Rows are one point carried round by a steady rotation, each followed by how many steps it has turned.
The counts run from 0 to 112.
[142 118 152 135 139 135 154 104 155  71  82 152 164 167  99 120 124 119
 146 163  85 137 110 105  92 181  94 117 127 119 131 159  89 139 149  90
 132 166 135 145 126] => 83
[139 132 133 162 105  95 167 119 119 115  80 138 138 135 161 124 137  98
 151 133 162 122 110 112 109 164 115 158 105 157 175 158  99 134 110 172
 137 166 132  89 113] => 4
[115 138 166 116 102 146 127 141 147 115  74 137 129 125 155 111 197 186
 113 118 141 158  71 134  82 155 106 157 131 149 122  95 160 155 156 140
 129 148 165 157 102] => 54
[ 83  93 120  89 117 118 169 154 154  80 125 135 167 120 116 160 165 135
 122  99 180 161 121 167  84 159 106 169 127 139 116 126 100 116  90 130
 120 101 127 119 144] => 95
[ 95 116 117  67  88 110 110 153 160 130  95 128 150 124 115 102 140 119
 138 164 164 154 146 118 105  92  96 131 147 143 131  97 109 136 121 161
 111 145 167 160 140] => 57
[ 87 146 172 100 115  66 143 156 154 127 127 147 127 124 134 192 134 125
 127  82 149 146 132  98 153 130  99  87 128 113 155 172 166 115 141 160
 138 129 107 130 128] => 68
[100 124 173 135 131  92 147 157 126 136 128 136 153 102 146 191 125 135
 129  92 136 151 130 109 115 159  92 100 127 101 140 173 186 108 134 156
 106 128  92 112 142] => 67
[105 103 134 110  98 137 140 130 142 105  65 131 144 111 145 128 185 154
 137 108 158 177  93 108  72 135 112 142 118 153 121 102 156 138 136 148
 118 157 177 163 124] => 55
[ 69  91 171 129 103 160 175 147  87  69 147 143 129 102 140 156 140 100
  92 104 119 168 111 113 118 154  68 146 134 142 153 138 130 142 113 133
 120 120  98 145 140] => 27
[110 126 131 147  93 151 104 119  98 151 157 107  93 120 188 130 118 150
 137 158 129 100 121 189 121 146 160 165 119 149 129 149  74 143 188 135
 115 175 106 116 106] => 76
[ 85 124 135  69 125  96 124 147 148 116 143 139 141 126  64 170 162 107
 138 131 174 143 151 107 109 107 120 159 114 162  86 123  82  93 139 143
 127 121 102 156 168] => 97
[ 94 122 132 108  89 139 169  96 118 106 153 148 106 124 175 163 121 122
 171 124 194 103 153 124 128 113 162  98 100 148 144 179  97 139 131 150
 172 155 142 125 111] => 73
[127 153 151 131 128  99  94 146 164 108 129 140 125 175 126 133 124 121
 143 167  83 141 110 159 127 177  66 136 149 105 169 124  77 155 170 114
 113 145 116 156  97] => 81
[117 186 165 167  78 119 171 150 138 121 117 145 112 128  99 169 160 136
 169 116 116 141 137 125 135  80  90 112 114 126 126 170 132  97 153 187
 141 170  91 123 130] => 0
[118  95 124  77  93 134 136 139 143 124 101 128 160 140 160  78 122 156
 117 170 147 130 102 133 101 123 156 118 124 155  96 151 162 139 154  88
 104 169 150 105 171] => 20
[119 137 123 159  88 131 147 161 144 107 114 146 112 104 157 140 114 133
 151 114 145 130 179 154  74 140 128 117 117 116 173 161 108 131 159 185
 137 142  76  90  93] => 39
[ 92  84 154 101 111 135 169 165 109 103 150 136 130 105 120 168 150  77
 109 115 112 162 121  89 134 130  61 132 120 158 135 143 121 126 121 144
 137 106  80 173 141] => 28
[ 71  68 157 128 108 172 137  98 133 131 123 111 139 109 140 166  98 142
 134 142 114 120 123 100 129 132 127 151 162 128 118 172  77 140 160 123
 126 201 136 106 124] => 111
[146 136 146 147  72 149 143 108 107 136  68 125 125 159 142 101 144 157
 108 159 101 127 118 113 111 128 116 157 114 171  73 111 163 146 103 109
 149 186 137  82 149] => 88
[134 111 134  90  81 137 115 182  78 110 147 157 127 134 130 130  92 101
 102 145 160 157 167 148 103  98 113 100 129 140  93 126 111 103 111 117
 105 125  71 116 171] => 62
[135 139 119  70 105 101 143 110  92 133 126 154 137 113 169 176 142 126
 171 133 146 143 134  85 119 137 127  76 106 113  92 166 127  76 101 128
 123 190 127 148 142] => 33
[139 154 176 116 108 136 148 134 132 102 109 145 168 194 120 134 123 136
 168 181 141 133 154 120 134 128  76  71 123 126 106 120 118 162 114 125
 157 145 132 136 127] => 85
[127 135 132 124 113  64 103 171  91 139 148 150 125 133 149 126 113 111
 115 143 189 132 185  73 113 120 117 106  82 137 137 158 160 119 136 113
 120 137  83 152 165] => 102
[111 141 167 139 136 107  95 126  69 103 145 160 143 130 133 136 146 122
 119 117 203 131 124  95 111 167 138 152 106 126 100 159 126  98 139 123
 108 165 113 139 174] => 100
[111 144 144 153 101 131 135 168 167 120 115 141  99 138 143 153 128 112
 142 126 145 122 156 172  96 121 116 121 131 141 185 147 102 128 169 192
 144 131  69  93  83] => 40
[ 99  89 152 137 145 120 135 113 150 118 101  93 176 159 142 153 137 109
 162 166 166 122 124 151 108 175 110  99 115 131 155 162  77 143 131 139
  95 140 130  91 144] => 44
[ 88 161 155  78 118  62 154 133 173 154 147 143 122 117 123 184 125 112
 124 102 131 119 134  73 153 126  93 123 140 151 157 184 151 117 142 149
 148 142 129 116 122] => 69
[131  91 134  87 136 100 154 141 129 104 101 136 115 102 183 125 102 146
 114 109 139 162 130 112  65 157 162  84 117 139 140 188 166 158 169 116
 123 138 125 131 117] => 106
[118 103 134 162  98 150 105 108  91 118 132 116  92 122 185 133 145 144
 132 131 132 133  95 173  99 172 146 149 123 132 147 158  92 142 157 113
  92 170 104 130 113] => 77
[ 99 106 157 137 119  92 123  99 139 118 109  86 151 201 119 156 132  87
 166 165 173 121 129 145 151 163  97  97 118 150 152 151  71 138 115 121
 108 129 124 108 133] => 45
[103 120 150 121 114  84 116  86 130 129 137  97 125 207  89 152 132  96
 158 178 137 109 151 126 168 149 101 112 113 153 134 161  81 138 134 104
 126 145 127 107 137] => 46
[102 137 119 113  59  95 141 149 131 148 105 123  72 157 138 125 179 133
  93 129 133 167 148 156 113 114  85 137 129 162 153 102 154 142  78 148
 133  96 130  99 125] => 91
[119  75 140 152 117 126 103 138 144 114  82 147 165 148 111 130 168 163
 127 127 150 118 139  56  90 169  98 145 101 100 116 134 136 158 162  96
 143 166 116 146 120] => 15
[ 66 118 172  79 126 130 134 152 165 118 128 113 114 116 162 156  83 145
 143 129 142 162 140 161 115 111 124  69 159 133 135 162 126 163 174 159
 132 129 143 111 103] => 108
[139 160 150 112 103  59  89 176 101 155 143 148 114 118 176 124 102 130
 103 144 159 112 167 101 116 137 125 114 111 134 149 158 165 136 170 124
 120 129 104 138 143] => 103
[ 50 119 149 104  58 128 127 144 105 114 140 113  89 147 113 103 114 121
 114 143 132 177 149 150 133  69 124 118 143 191 144 131 155 124 129 123
  94 129 139 139 159] => 23
[134 108 130  72 102 111 107 167 179 126 104 137 138 168 140  76 136 138
 108 175 148 102  96 124 119 107 149 123 130 179 110 147 168 141 162  96
 122 177 167 129 142] => 19
[125 163 150  96 127  97 133 115 109 121 125 109 103 160 140 142 111 132
 134 128 144 111 115 195 101 187 139 153  98 166 115 128  75 134 128 113
 114 119 123  76 128] => 8
[129  79 143 123 111 116  96 177 158 109  96 145 180 162 137 119 160 149
 127 148 191 118 152  88 110 143  96 112 100  94 132 127 150 165 144 114
 145 140 118 152 106] => 16
[125  94 115  88  94 140 139 151  71  91 132 149 147 128 119 119  98 104
 105 145 162 160 160 125  92 118 130 137 124 134  88 127 102 110  98  96
 104 146  86 117 187] => 61
[152 125 156 128 125 144 148 114 143  84  82 151 176 177 122 129 123 120
 167 174 111 150 147  96 114 138  83  71 114 113 120 140 106 154 126 103
 136 157 126 141 120] => 84
[143 158 127  88 112  74 127 138 133 157 112 113 105 138 162 127  92 113
 145 168 144  98 139 179 112 166 122 154 107 180 119 118  69 143 129 139
 127 107 128  82 127] => 7
[ 87 139 164 136 135 115  56 136 132 116 129 126  96 180  91 171 162 167
 113 113 140 131 145 125 132 171 105 170 132 119 121 114 114 163 173 101
 146 141 106 147 118] => 13
[116 126 139 106 140 114 134  82 100  96 104 109  92 148 131 155 114 148
 143 114 134 134 137 192  98 210 152 145  95 157 107 142  81 137 128  84
 108 132 139  95 140] => 9
[120 118 160 135 135 108 131 150 109 133 123 134 148  81 149 175 128 140
 100 113 121 165 113  96  97 166 105 114 126 109 102 164 189  86 160 125
 108 131  69 106 160] => 66
[135 145 155  74 141  96 154 112  94 118 136 155 144 114 184 172 149 117
 134 119 138 145  87 105 125 165 116 114 117 109  88 167 119  92 109 121
 128 183 147 145 158] => 32
